128 stands for zero in the data rows.
Here are some points, one per row:
126 93 140 130 142 152 152 126 141 132 146 134 123 145 112 162 115 120 151 158 110 118 133 144 132 146 124 128 141 121 144 93 144 145 133 113 106 89 110 145 126 124 137 118 147 122 130 102 97 133 149 109 124 106 144 118 164 134 116 112 135 141 144 116
145 133 149 126 115 109 113 97 115 135 103 143 146 122 106 100 144 147 120 117 130 139 139 136 130 126 139 78 122 139 156 159 134 102 134 110 145 126 149 136 165 122 129 140 114 107 124 126 136 108 126 96 130 150 123 132 179 132 126 126 120 93 116 137
140 164 118 142 125 165 113 112 111 97 163 132 147 161 139 143 138 107 105 125 120 131 125 184 106 139 99 166 170 91 103 87 109 196 139 159 148 120 118 131 73 125 117 79 123 239 178 209 176 90 126 101 136 195 137 169 124 120 136 237 124 130 81 184
119 144 112 147 127 120 147 120 126 137 132 125 118 149 128 122 116 133 137 132 144 123 116 109 126 115 115 127 143 125 129 99 96 116 111 134 104 143 117 125 150 113 128 146 130 132 153 122 130 145 112 118 141 141 130 117 134 111 135 114 108 117 99 156
122 124 108 149 131 105 135 104 134 130 121 128 141 141 131 148 144 114 128 117 127 118 93 129 129 110 115 112 110 118 117 122 117 111 115 165 103 141 123 105 129 132 126 141 159 121 126 111 109 145 121 163 139 121 141 115 116 122 155 110 145 141 148 118
150 124 171 134 117 82 120 130 110 128 110 123 130 112 155 121 155 108 154 150 102 118 135 74 168 141 152 76 78 113 134 164 120 112 150 158 170 132 89 125 137 146 102 168 110 32 105 89 123 147 94 122 109 126 105 131 128 140 121 95 126 127 153 108
146 124 116 171 131 115 125 115 125 123 122 138 129 121 140 116 130 121 125 107 140 141 109 103 115 133 126 130 142 96 117 104 87 126 107 129 122 147 101 117 125 118 142 94 136 150 114 133 157 135 132 105 133 147 128 116 168 141 138 126 114 120 135 175
149 109 151 102 145 138 102 118 90 120 124 107 117 126 118 185 120 101 102 148 102 141 96 148 129 142 115 95 144 100 139 113 129 145 135 116 118 76 136 121 87 146 128 126 168 155 133 85 91 118 161 155 97 146 156 109 161 139 98 143 160 144 140 115
99 135 138 136 120 69 137 162 154 147 85 76 111 61 105 103 124 126 72 148 141 142 121 66 78 124 146 164 111 176 138 168 97 113 137 127 182 200 142 134 115 78 124 81 135 131 132 166 156 187 127 121 124 61 112 147 141 114 100 162 88 165 126 170
163 176 200 57 163 185 126 117 94 131 127 157 133 158 114 79 140 135 104 130 45 133 116 97 77 123 151 136 121 173 187 143 148 95 127 131 100 111 180 137 102 110 142 120 116 92 152 194 122 124 143 115 104 132 170 169 163 118 135 152 129 121 75 117
92 119 108 151 117 86 130 106 158 137 83 135 144 103 124 124 151 132 141 132 130 138 122 111 133 102 111 160 89 148 118 146 144 121 114 140 127 139 130 134 157 152 116 143 105 146 91 132 163 137 121 121 162 117 110 119 76 146 141 132 82 125 175 126
137 134 149 115 121 120 138 98 112 134 103 105 106 155 128 149 132 81 140 134 88 137 110 123 154 163 131 110 112 89 153 140 119 147 120 145 113 120 121 105 140 147 149 118 156 113 104 135 125 152 131 141 100 133 129 127 116 149 105 113 138 133 171 108
119 123 123 151 126 161 105 155 141 125 115 132 133 112 97 157 127 158 135 132 155 97 134 146 151 113 128 97 115 132 113 131 171 96 128 108 134 140 92 120 137 152 95 161 104 83 143 85 123 97 114 141 133 119 135 141 96 125 116 139 124 116 148 120
114 151 151 131 148 117 131 145 161 116 121 107 131 131 148 162 131 150 147 124 155 141 148 112 117 100 123 137 148 108 159 102 104 150 105 122 125 145 126 112 113 161 163 125 160 159 150 82 140 149 124 146 136 141 139 100 181 135 103 140 112 107 130 150
99 97 56 173 108 86 183 133 114 138 188 164 123 121 150 96 137 180 133 99 188 94 97 130 117 109 141 119 145 193 77 142 103 86 102 156 87 151 136 140 196 97 97 172 74 89 96 134 98 100 82 141 179 119 121 76 81 144 211 95 171 108 120 100
118 127 169 93 120 166 113 98 136 120 120 129 154 138 107 153 120 80 104 152 90 138 122 144 133 174 110 101 118 132 129 133 144 142 134 134 129 89 114 134 131 137 137 113 154 126 139 119 111 137 147 148 106 113 158 141 147 146 106 113 118 152 137 118
149 117 123 95 119 159 117 140 105 135 157 145 92 143 126 97 130 153 149 126 121 111 135 129 168 125 118 134 150 97 165 136 146 132 130 97 98 116 148 132 109 126 132 141 127 147 110 129 121 111 155 115 116 135 144 122 123 120 92 127 132 117 111 113
124 155 118 132 147 122 131 115 134 136 106 132 132 148 122 125 127 123 140 112 115 130 148 147 161 152 125 159 108 117 118 110 146 125 119 137 112 81 111 157 113 146 125 115 125 124 99 128 119 116 147 153 165 112 123 124 137 140 145 91 150 125 123 98
149 113 153 94 132 187 116 115 155 98 136 144 129 124 124 134 123 118 150 127 90 124 117 162 155 159 134 96 127 101 126 126 149 131 146 131 98 82 122 139 122 139 122 138 130 94 118 103 112 122 128 136 127 134 124 159 125 139 127 124 135 145 144 139
113 122 95 150 115 92 139 129 156 144 126 117 122 108 103 125 124 135 125 131 168 119 118 118 151 110 117 127 114 112 125 133 152 136 119 112 122 149 113 111 145 142 110 150 121 152 115 105 138 107 117 137 144 98 104 114 94 117 143 106 105 124 162 145
111 118 100 156 114 110 138 150 134 161 119 116 96 143 90 119 125 127 101 115 170 99 117 134 132 118 144 137 158 126 130 133 136 117 108 133 135 172 110 88 141 127 121 142 129 121 121 121 114 127 119 116 130 89 132 128 101 121 119 86 120 126 151 124
142 109 148 113 141 162 116 131 126 122 167 129 140 175 108 132 92 113 125 129 120 137 169 155 170 143 127 134 161 116 167 112 181 118 124 96 78 92 122 146 134 142 120 133 150 79 128 90 92 125 146 129 114 81 117 120 150 114 78 88 167 141 127 98
142 98 144 139 159 79 101 164 169 100 81 106 182 107 126 141 98 95 133 169 158 169 155 88 44 106 122 108 110 144 85 132 74 151 160 127 195 140 118 112 159 103 146 62 174 147 169 101 134 176 144 123 85 113 97 117 209 113 83 129 91 125 113 116
144 173 55 95 91 189 102 200 85 92 153 130 100 92 237 177 117 110 157 133 166 133 200 177 122 152 98 213 166 104 79 135 144 163 186 64 247 130 175 129 38 108 167 65 133 255 134 205 154 131 142 128 84 206 72 154 58 128 147 216 187 150 68 128
122 153 158 87 148 156 142 116 106 130 150 126 132 131 153 69 109 163 84 84 95 117 122 125 64 93 150 181 116 185 116 151 96 96 142 134 137 139 212 127 105 111 159 113 104 119 164 198 141 97 134 146 122 155 141 134 101 98 147 145 127 115 66 126
134 88 129 140 135 114 143 101 155 147 178 134 129 139 104 107 124 128 142 152 124 147 129 152 156 130 130 113 125 146 136 101 140 188 122 106 87 125 119 164 157 133 124 140 100 117 110 134 160 154 135 105 141 107 151 154 127 116 122 116 133 129 157 121
87 132 76 145 99 109 138 160 108 140 121 141 115 91 161 111 163 198 153 72 164 121 130 112 138 106 161 121 109 151 95 140 127 94 110 170 135 159 121 128 152 120 100 214 73 93 119 118 114 86 79 125 173 162 114 105 58 136 212 119 115 116 138 131
Along one direction, these points spread out more than along any other. Take the direction at right angles to it along which they spread out most. Then take the direction at right angles to both along which they spread out most. Go by this last direction. Where along it does each point below lie, from 0 to 99? 50 is the average, and the first point above lies past it. One standard deviation of the points above along it is 16.
134 88 129 140 135 114 143 101 155 147 178 134 129 139 104 107 124 128 142 152 124 147 129 152 156 130 130 113 125 146 136 101 140 188 122 106 87 125 119 164 157 133 124 140 100 117 110 134 160 154 135 105 141 107 151 154 127 116 122 116 133 129 157 121 56
119 144 112 147 127 120 147 120 126 137 132 125 118 149 128 122 116 133 137 132 144 123 116 109 126 115 115 127 143 125 129 99 96 116 111 134 104 143 117 125 150 113 128 146 130 132 153 122 130 145 112 118 141 141 130 117 134 111 135 114 108 117 99 156 47
149 117 123 95 119 159 117 140 105 135 157 145 92 143 126 97 130 153 149 126 121 111 135 129 168 125 118 134 150 97 165 136 146 132 130 97 98 116 148 132 109 126 132 141 127 147 110 129 121 111 155 115 116 135 144 122 123 120 92 127 132 117 111 113 68
99 135 138 136 120 69 137 162 154 147 85 76 111 61 105 103 124 126 72 148 141 142 121 66 78 124 146 164 111 176 138 168 97 113 137 127 182 200 142 134 115 78 124 81 135 131 132 166 156 187 127 121 124 61 112 147 141 114 100 162 88 165 126 170 4
149 109 151 102 145 138 102 118 90 120 124 107 117 126 118 185 120 101 102 148 102 141 96 148 129 142 115 95 144 100 139 113 129 145 135 116 118 76 136 121 87 146 128 126 168 155 133 85 91 118 161 155 97 146 156 109 161 139 98 143 160 144 140 115 56
126 93 140 130 142 152 152 126 141 132 146 134 123 145 112 162 115 120 151 158 110 118 133 144 132 146 124 128 141 121 144 93 144 145 133 113 106 89 110 145 126 124 137 118 147 122 130 102 97 133 149 109 124 106 144 118 164 134 116 112 135 141 144 116 56
122 153 158 87 148 156 142 116 106 130 150 126 132 131 153 69 109 163 84 84 95 117 122 125 64 93 150 181 116 185 116 151 96 96 142 134 137 139 212 127 105 111 159 113 104 119 164 198 141 97 134 146 122 155 141 134 101 98 147 145 127 115 66 126 53
145 133 149 126 115 109 113 97 115 135 103 143 146 122 106 100 144 147 120 117 130 139 139 136 130 126 139 78 122 139 156 159 134 102 134 110 145 126 149 136 165 122 129 140 114 107 124 126 136 108 126 96 130 150 123 132 179 132 126 126 120 93 116 137 47
119 123 123 151 126 161 105 155 141 125 115 132 133 112 97 157 127 158 135 132 155 97 134 146 151 113 128 97 115 132 113 131 171 96 128 108 134 140 92 120 137 152 95 161 104 83 143 85 123 97 114 141 133 119 135 141 96 125 116 139 124 116 148 120 57
